One turn sends every row of this set to another row. A few are shown first. Where does it send the rows asked after them?
K112: [ -3  13  25  -8  -6   8  33 -15  -4  19   6 -19  45  30  22 -12 -14 -37
  -4  15  -5]
K628: [  7  31  -4  -1  40  -2  -4 -19 -13  18   0 -50  34  22  19 -40  30  -6
  -4  -2  23]
K214: [  1  20  -1  -8  22 -25   7   7 -25 -11 -51 -23   5  25  27 -30 -24   0
  -9   0  10]
K999: [  1   9  48 -20  -3  -6  -9  -9 -19  16  -2 -13 -12  37   2 -19 -23 -16
   9  49  -4]
K920: [  1   8  49 -23 -10  -3 -10  -9 -15   9  -5 -17 -10  41   0 -17 -24 -16
   9  45   2]
K980: [  2  24 -12  34 -11  -9   4   0 -17  12   2 -12   0  21  25  12 -10  -2
   8   5  48]
K817: [  1  11  48 -25  -7 -10  -8  -4 -21  14  -4 -17 -10  42   7 -20 -26 -15
  12  47   2]
K915: [  6  42   5  14 -13 -21  13 -33 -23  26 -19 -53  24  10   4 -37   9 -10
  -6  27 -22]
K269: [  0  10  50 -25 -10  -7  -9  -7 -17  10  -5 -19  -9  43   5 -18 -26 -15
  11  45   4]
K312: [  7  25   3   0 -18 -17  -5 -19 -16  24  32 -20 -25  13  18  -4  33  -1
  -6   4  31]
K40: [ -3  18  24 -12  -6   0  35  -8  -9  23   6 -20  47  33  31 -15 -17 -38
   0  17  -2]
K724: [  4  14  -4   3  28 -11   2  -5 -17 -12 -48 -16  -1  16  11 -26 -17  -1
 -17   2  -2]
K558: [  6  31  -1  -6  33  -2  -3 -17 -11  12  -3 -56  38  27  21 -38  27  -3
  -3  -6  32]
K317: [ 16   9  -5 -29   5 -16 -26 -12 -23   6  -4  -7 -13  19   4 -28  21  -9
  30  47   7]
K816: [  4  21  -4  -4  29 -26   6   6 -27  -4 -49 -17   0  19  26 -32 -21  -2
  -9   6   1]
K378: [ -2  18  24  -9  -1  -2  34  -9 -12  28   7 -17  45  30  32 -17 -15 -39
   0  20  -7]
K183: [  2  26 -12  32 -10 -14   5   5 -20  15   2 -12   0  23  30  10 -11  -2
  11   7  50]
K933: [ 13   5   1 -34 -13  -4 -27 -16 -11 -14 -10 -19  -5  28  -4 -21  18  -4
  26  35  21]
K898: [ 16  13  -3 -37   2 -24 -23  -3 -29   8  -7 -12  -9  25  15 -32  16  -8
  36  48  16]
K663: [  5  25   6  -5 -25 -16  -4 -19 -13  17  30 -25 -21  18  18  -2  30   2
  -6   0  38]
K359: [  2  14   0  -2  19 -11   2  -4 -15 -19 -51 -22   3  22  12 -24 -19   1
 -16  -4   6]
K575: [ -2  13  23  -5  -1   7  32 -16  -7  23   8 -14  43  27  23 -13 -12 -39
  -5  18 -10]
K261: [ -3  16  26 -11  -9   5  33 -12  -6  19   6 -21  47  34  27 -14 -16 -38
  -3  15  -2]
K815: [ 15   4  -3 -28  -2  -4 -29 -19 -14  -4  -7 -10 -11  20  -6 -23  22  -7
  25  41  10]
K428: [  4  25 -14  37  -2 -15   5   4 -23  20   5  -6  -3  17  29   9  -8  -4
   9  11  42]
K355: [  6  33   0  -8  34  -6  -3 -13 -14  15  -3 -56  38  28  25 -39  26  -4
  -1  -4  33]
K834: [  7  29   3  -2 -13 -25  -3 -14 -22  30  33 -17 -25  13  25  -7  31  -1
  -3   8  29]
K130: [  1   7  48 -20  -6  -3 -10 -11 -16  12  -2 -14 -12  38  -1 -17 -23 -15
   9  46  -2]
K831: [  7  30  -2  -3  36   1  -5 -19 -10  13  -1 -53  36  23  17 -37  30  -4
  -5  -5  28]
K950: [  6  47   6   9 -13 -29  16 -27 -30  31 -20 -55  26  14  14 -40   5 -11
  -1  29 -18]
K599: [  5  17  -5   2  33 -19   4  -1 -22  -5 -47 -14  -2  15  18 -29 -18  -2
 -13   5  -5]
K747: [ 13  14   1 -43  -9 -23 -22   0 -25   0 -10 -20  -5  33  17 -29  12  -6
  36  41  27]
K307: [  5  40   8  12 -21 -13  12 -37 -18  17 -21 -57  27  14  -2 -33   8  -8
  -8  20 -16]
K777: [  7  33  -4  -2  42  -7  -3 -14 -16  21   0 -50  34  22  25 -40  29  -5
  -2   0  25]
K539: [  1  18   1  -7  17 -18   5   3 -19 -18 -53 -26   6  27  20 -27 -23   2
 -12  -4  12]
K810: [  3  42  10   6 -29 -16  14 -33 -17  12 -24 -64  31  21   1 -33   4  -6
  -6  17  -7]
K168: [  1  11  48 -23  -3 -10  -9  -6 -21  17  -3 -15 -12  39   6 -20 -24 -17
  12  49  -1]
K923: [  7  31   5  -7 -17 -30  -2  -9 -24  30  31 -20 -23  17  32  -8  28  -1
   1   8  36]
K35: [  4  48   9   2 -21 -31  18 -22 -30  26 -24 -61  30  21  18 -39   1  -8
   1  25  -9]
K568: [  3  22 -13  37  -8  -7   3  -2 -16  13   4  -8  -2  18  22  13  -8  -3
   7   7  43]
K806: [  3  27 -13  33  -6 -17   6   6 -23  19   3  -9  -1  20  32   8  -9  -3
  12  10  46]
K601: [  4  24 -14  38  -3 -10   3   0 -19  18   5  -6  -4  15  23  11  -8  -4
   7   9  41]
K802: [  2  46  11   2 -28 -24  16 -25 -23  17 -24 -66  33  25  11 -36   0  -6
   0  19  -3]
K141: [ -2  15  22  -6   2   2  33 -12 -10  27   8 -15  43  27  27 -15 -12 -39
  -2  20 -11]
K169: [  4  28   7 -10 -28 -21  -1 -13 -16  17  27 -28 -18  23  25  -4  26   1
  -2  -1  44]
K954: [ 11  10   3 -42 -16 -13 -24  -7 -16 -11 -12 -23  -3  35   7 -24  13  -3
  32  35  30]
K914: [  5  31   7 -12 -24 -29   0  -8 -21  24  29 -27 -19  22  32  -7  26   1
   1   4  44]
K82: [  7  34  -2  -6  39  -8  -2 -12 -17  19  -1 -53  36  25  27 -42  28  -5
  -1  -1  29]

K130 goes to K999
K112 goes to K575
K663 goes to K312
Where do these go?
K724 goes to K599
K810 goes to K307
K747 goes to K954
K980 goes to K568
K82 goes to K355

One turn sends every row of this set to another row. A few are shown first. Where does it send the rows asked after them?
K744: [  5 -20   9 -53  -8  11  -2   4  -1  45  18  24   6 -23  19]
K163: [-22  -4  -8 -42 -14   0 -35 -15  34  51   0  17 -10 -15   1]
K149: [  5   3   7 -49  24  26 -27 -29  27  19  -5  35  15 -25  -6]
K303: [-39 -13   1   3  -3   4   6 -33  26  10   3   4  21 -35  15]
K991: [-19  -9   3 -65   0  -2  20 -11  14  12 -16  11 -17  -2   7]
K304: [-27 -22 -19 -49   0  22 -24  -8  12  26 -47  34  15 -24  -7]
K730: [-45 -32  19 -20  -4 -21 -27   0  11  21  12  25   0 -27  -1]
K449: [ -7  -3  -9   2   4   6 -25 -35  12  40 -16  59   5 -32   9]
K69: [-31   3  19 -40   8   3 -17 -57  28  29  -1   8   4 -16  -9]
K159: [-17  -5   3 -12 -17 -19  -5   6  -9  14 -55  23  18 -22   7]
K847: [ -9  -5   9 -28  31  13 -16 -16  26  17   6  19  -9  -5  35]
K179: [-13 -33  -7 -19  -2  -2 -34 -20  35   2  -1  23  -2   0   1]
K643: [-15 -28  -9  -3 -15  16  19   2  -5  16   1  21  -7 -37  21]
K334: [-23 -10  26 -28   0  -4   7 -33  21   6 -41  -8  27 -14   9]
K629: [ 16  -5 -14 -33   1  -1 -35 -26   4  29 -37  45  15 -43  18]
K652: [-29   1 -18 -43   7  -5  10 -25  10  35 -10  60  -7 -13   9]
K204: [ -6  -8  -8 -20 -12 -14  13 -19  -8   3 -28  15  15 -49  41]
K223: [-12  13  20 -21   8  16  12 -28 -25  18 -19  21 -12 -41 -17]
K705: [-41 -28  12 -53 -14  -1 -26 -15  18  33   3  17  14 -54  -8]
K697: [-46   3  22 -40  22  11 -22 -23  15  25 -11  16  11 -62   4]
K799: [-14  12 -17 -42 -10 -17   5 -12  16  49  -3  38  12 -36  28]
K331: [-25 -19  22 -45  38  10 -30 -14  -1  -2 -18  31   3 -41   7]
K781: [ -8  18  14 -19 -16 -25  16 -19 -12  12 -22  20  25 -43  -3]
K560: [ 13 -14  21   6 -14  13 -30 -34  19  28 -16   8   9 -35   1]
K719: [ -2 -13  22 -34  -7   1  10  -7 -17  32 -37  34  38 -29  23]
K297: [-12 -22  15 -29  17  -7 -36  10   3   5   8  23 -15 -41  18]
K644: [  5 -15  27 -37 -12  15   0 -20  24   9 -20 -20  -1 -20   3]
K987: [ 15 -32  22 -16 -21 -14 -24 -28   8  16 -19  23  31 -17  -5]
K602: [-13   9   8 -34  10   0 -23 -33  -7  27 -17 -11 -30 -36  24]
K902: [  7 -24  19 -20   5  26  15  -7 -25  14  -7  38   1 -29   1]
K604: [ -4 -13   8 -38 -27 -25  -5 -26 -28  36 -33  17   4 -36  23]
K9: [-41 -31  -9  -8 -28  14   5  -9   0  25 -33  15  -4 -29  -7]
K279: [-23  -8  -4 -36 -21  18  -5 -31 -18  39 -35  13 -18 -50 -11]
K142: [-17  15  13 -35  10 -30  10  -9   4  14 -17   9 -14  -5  25]
K18: [ -9  -4  16 -13  11 -10 -18 -24  -8   2  -7  41   8 -10 -31]

K697 goes to K297
K781 goes to K204
Where do these go?
K799 goes to K629
K991 goes to K652
K902 goes to K9
K18 goes to K303
K179 goes to K69

One turn sends every row of this set to another row. A few are shown first. Where does it send the rows asked after them?
K529: [ 30   4 -21  14  -3  11  27  -7  -3  15  12   8 -10 -19   7  28  -8 -17
   2   1 -13  -9 -18   8  22  27  -4 -24   6  -3]
K431: [ 19   3  23  -6  13   3  19  -8 -43 -17  25   4  11 -32  -5 -19  11   1
 -15  27  13  -9   1 -10  -6   3  14   4  31  17]
K737: [ 23  18 -22  17   7   6  26  -2  -7  23  14  -2 -17 -21  10  37 -19   0
   0  10  -2  -8 -13  14  24  23   1 -10  15  -2]
K474: [ -3   1  19 -17   6   8  13  14  -9   1   3  14   0  27 -35  15 -20   9
  29   3  10 -14  35  -6  11  10 -25  15  20  21]
K422: [-31  -6   3   9   2 -22 -26 -11  16  -2 -10  23  -2  22 -31 -23 -21  14
  -1  27  12  -1   6  14  -7 -18   6   9 -12   4]
K45: [ -6 -21   2  36  -1  -6  15  13 -14   9  22   1 -22   0  -1 -25 -12 -10
  26  56   6 -15   5  10  19 -21  -5  -6  11   8]
K763: [ 23   6 -19  12   0   2  25   7  -3  23  10   3  -8 -24   5  36  -8   0
 -11   7 -19  -9 -14   7  24  24   4 -28   9 -14]
K546: [-17  -1  16   5   9   0  15  10 -17 -13 -26  -9 -12 -33   5  14 -49  -6
 -13  13   9  -5   4   6  -9 -29   9   6   4 -40]
K407: [-26  -5   4  16   6 -22 -20 -14  22 -10 -17  14  -4  23 -35 -27  -8  14
  -1  19  10   2   8  14  -2 -15   7  13 -10  -5]
K880: [ -4   5  27  -3   7  -3  30   1 -18  14 -19  -6 -10 -21  15  20 -23  -9
 -32  10  13   5  -1 -23 -22 -13  17   8  27 -30]
K256: [  1  11  20 -14   4  12  -5  25 -17  -8  -9  16 -31  15 -34   4 -22  -7
  14  14   9 -24  32 -10  -8  11 -20   8  25  22]
K692: [  4 -10   0 -12   6  25  16  -3 -41 -16  11  -2  13 -30  -9  -1   6   1
 -15  41  18 -24   3  10 -13  14  25  12  -4  15]
K485: [-14  11   7 -21 -24  20  13  -5  13   6  -6 -38   4  -1 -15 -25  11 -27
  12  12   7  20  18 -12  18   4  20   4  15 -11]
K358: [ 23  12 -11  11   3  -4  31  -3  -4  15  14  -5 -11 -20  10  35  -6   5
  -8   4 -13 -11 -24  13  21  25   8 -17   5  -9]
K144: [ -9  13  33 -13   5  16  -4  10  -4  -4  12   7 -10  -5 -39  -4  10  11
  23   0  23 -11  34 -10   0  -4 -23   0  17  21]
K500: [ -4  -6   0  30 -13 -12  23  14 -19  12  11   6 -13  -3  -4 -15  -5   3
  20  66   3 -20   0  21  21 -14 -10 -14  15  11]
K119: [-20  -5   2   9  -8 -19 -18 -13   8   1 -18  22  -9  26 -28 -30 -18  21
   1  34  15  14   2  17  -4 -25  14   7  -9  -7]
K650: [  1  -6  -1  32  -4 -11  21  14  -5  13   8   2 -23   0  -4 -17  -1   4
  33  63  -3 -22   3   8  23  -7 -10 -13   8  -6]
K48: [  8 -15  -7 -14   7  11  29  -4 -39 -11  18   2  34 -12 -10 -16  12  17
 -16  25   2 -22   3  10  -8  15   5  20  18  11]
K832: [-20   2   0   6  -2 -16 -19 -17   9  -2 -11  27  -1  23 -35 -23 -15  22
  -3  32   9   7  14  24  -3 -17   6   0 -20 -14]
K762: [-23  -9  12 -24 -14   9  17  13  17   1  -4 -41   8  20 -11 -12 -22 -24
   3   7  14  14  17   5  24   2  26   2  15 -21]
K860: [ -6  -8  13 -18 -30   7  -2  -4   7  14  -9 -35  -6   0 -17   6 -18 -31
  15  19  31   1  26  17  39  -2  19  10  17 -11]
K573: [  5 -15   8  38 -14 -13  26  11 -16   4  19   5 -18   2  -8 -16  -7  -1
  27  56   9 -19   2  15  13 -14 -14 -13  16  11]
K420: [-24  -5  -2   1  14 -21 -16 -16  11  -7 -20  28 -10  22 -32 -30  -7  10
  -6  14  11   5  13  13  -3 -26  10  -1 -13 -10]
K324: [ 12  -7 -16 -10 -31  21 -11 -20  -7  13  -8  19   6  21   2   1 -18   9
 -34 -25  19 -16  -8  -4  11   2  13 -21   7 -22]
K709: [  1  -3  18 -19   2   6  15   5 -19   9 -24   3   3 -35   8  31 -24  -1
 -16  14  12   0   6   3  -8 -45  -5  -4  20 -36]
K409: [  7  -1   1 -18  -1  17  21 -23 -38 -15  19 -13  16 -14   0 -16  11   7
 -17  34  11   7  -5 -10 -16  10  23  16   8  16]
K63: [-24   3  19 -19 -23  23  13   1  17  19 -25 -36 -11   6 -17  -7   0 -17
  -3   0  36   7  16 -10   5  -6  20   3  12  -4]
K27: [ 12 -17  -2  -4 -34  13  -7 -16  -2   5 -22  18   5  23  -2   0 -24   6
 -30 -32  13  -5 -17  -7  14  -7   9 -17   6 -17]
K13: [ 22   3 -24  14   9   5  20   0  -2  24   9   1 -11 -13  10  30 -18 -13
   4   6 -24  -3 -26   6  20  25  -2 -14   8  -6]
K234: [  4  17  27  -9   2  16   6   3 -16  -8  11  17 -19  11 -24  12 -11   0
  15   3   1   0  37 -28 -11   3 -36   4  18  15]
K957: [-13   9  20  -7  -4   4  26   1 -21  12 -24   4  -5 -17   8  19 -23  11
  -2  15   7  15   6 -27 -22 -32 -11   3  20 -39]
K427: [ -6   0   8 -35 -17   4 -14  10  19  12  -8 -35  -4  -2 -19 -19  -7 -31
  -1   9   8   9  13   5  20  -5  29   7  30 -13]
K907: [ -8 -10   9  -8   7  -3  40  14 -20  -1 -18   3  10 -19   5  13 -33   3
 -25   7   2  12   5   5 -22 -24  -8  -4  26 -44]
K65: [  6  -4  -8  -5 -23  17 -19 -25   2  -5  -5  20   3  26   8   6 -25   6
 -39 -25   4  -4 -16   2   4  -7   6 -10  -2 -13]
K170: [ 13   4   9 -25   5  -1 -11   6 -17   3   3   9 -21  15 -38  23   9   9
  12   1   0 -33  31   5   3   7 -21   8  30  14]
K345: [  6   1 -17   1 -32  29 -15 -20  -1   4 -14  17  11  29   3   0 -31   1
 -31 -20   7 -10 -15   6   9   1   2 -10   3 -10]
K908: [ 10 -11 -12  -8 -23  17 -14 -18   7  -1 -20  15   8  25  -2   0 -29  -4
 -38 -24  10  -8 -14  -8  15  -5   8 -25   4  -8]
K689: [ 16 -22 -12 -13   4  12  12   2 -49 -23   2   3   2 -23 -18 -24   2   3
 -20  14   1 -23 -10   8 -25  -1  24   2  17  10]
K796: [  8 -18   0  21  -3 -14  20   9 -15  10  12   4 -16   6  -2 -21  -4  -2
  25  65  -7 -15   0  11  25 -20 -12 -20   5  -2]

K737 goes to K45
K880 goes to K431
K689 goes to K170
Where do these go?
K908 goes to K763
K907 goes to K48
K27 goes to K358
K234 goes to K485
K256 goes to K427
K796 goes to K832
K119 goes to K65

One turn sends every row of this set to another row. A few are shown first. Where does it send the rows asked after them?
K826: [-17  21 -10   5  -4 -12 -16  18  41   9 -55  25]
K56: [  8  16   6   7   2   9 -67   8   9  -6 -57 -18]
K381: [-20 -28   1 -15 -14   7 -23 -10   0   9 -61  36]
K178: [ 14  -8 -14 -21  -5 -12 -32  25  -8 -14 -63 -27]
K508: [ -3  23 -13   6  -6   2 -26  13   2  -4 -50 -38]
K677: [-20   9 -10  11  -7 -31 -26   6  28  18 -34  11]
K714: [ -9   8  -1 -12 -29  -1 -27  -5  -8  -1 -23  43]
K128: [ -7   4   4 -16 -26 -16 -33   0  -1   9 -15  33]
K156: [ -2  -2  -7 -12  -6  34 -47  -6 -15 -27 -51  17]
K842: [ -3  -1 -11 -16  -7  32 -49  -5 -21 -24 -57  11]
K707: [-23  16   2 -18   2 -23 -18  24  -2  12 -42  -5]
K820: [ -9 -30  -1 -18 -13   6 -25 -12  -2  10 -61  38]
K519: [ 13  10 -24  -5 -26  30 -27  -7  10 -13 -55 -26]
K926: [ 17  -6 -16  -5  -2 -17 -33  21   5  -4 -68 -31]
K54: [  9   7  -8  -7 -42  16 -15  -5  22   7 -47  43]
K433: [ -8  10 -32  10   0   2 -27  13  28 -16 -61 -25]
K660: [ -1  18   9   8   0   4 -64  11   7  -8 -56 -20]
K723: [ 34  -8 -13  -5 -31   5 -51  -2  -6 -24 -36   3]
K778: [ 18  -4 -30  -1 -36  30 -26 -11   9 -19 -53  -7]
K77: [ 28   2 -20 -15 -30  24 -24   9 -13 -24 -62   3]
K259: [-10 -10  14   4  -6 -18 -41   5  25  30 -67   1]
K458: [ 30 -20 -14 -19 -33  -5 -48   2  -7 -17 -35  11]
K698: [ 20   4 -10 -18 -37  27 -16  -2  16 -10 -56  35]
K811: [ -9 -11  18   5  -5 -21 -40   2  26  26 -60   5]
K533: [ 10 -14 -16 -10 -31  -9 -23   2  12  -3 -47  53]
K372: [-15   5 -11  -3 -14 -13 -21  11  43   2 -53  41]
K419: [-27   9  -4 -13  -1 -24  -9  19   3  20 -54   9]
K447: [-21  12 -26  10  -3  -9 -30   6  38  -2 -51 -20]

K698 goes to K372
K533 goes to K677
Where do these go?
K811 goes to K660
K778 goes to K54
K926 goes to K723
K128 goes to K707
K259 goes to K56

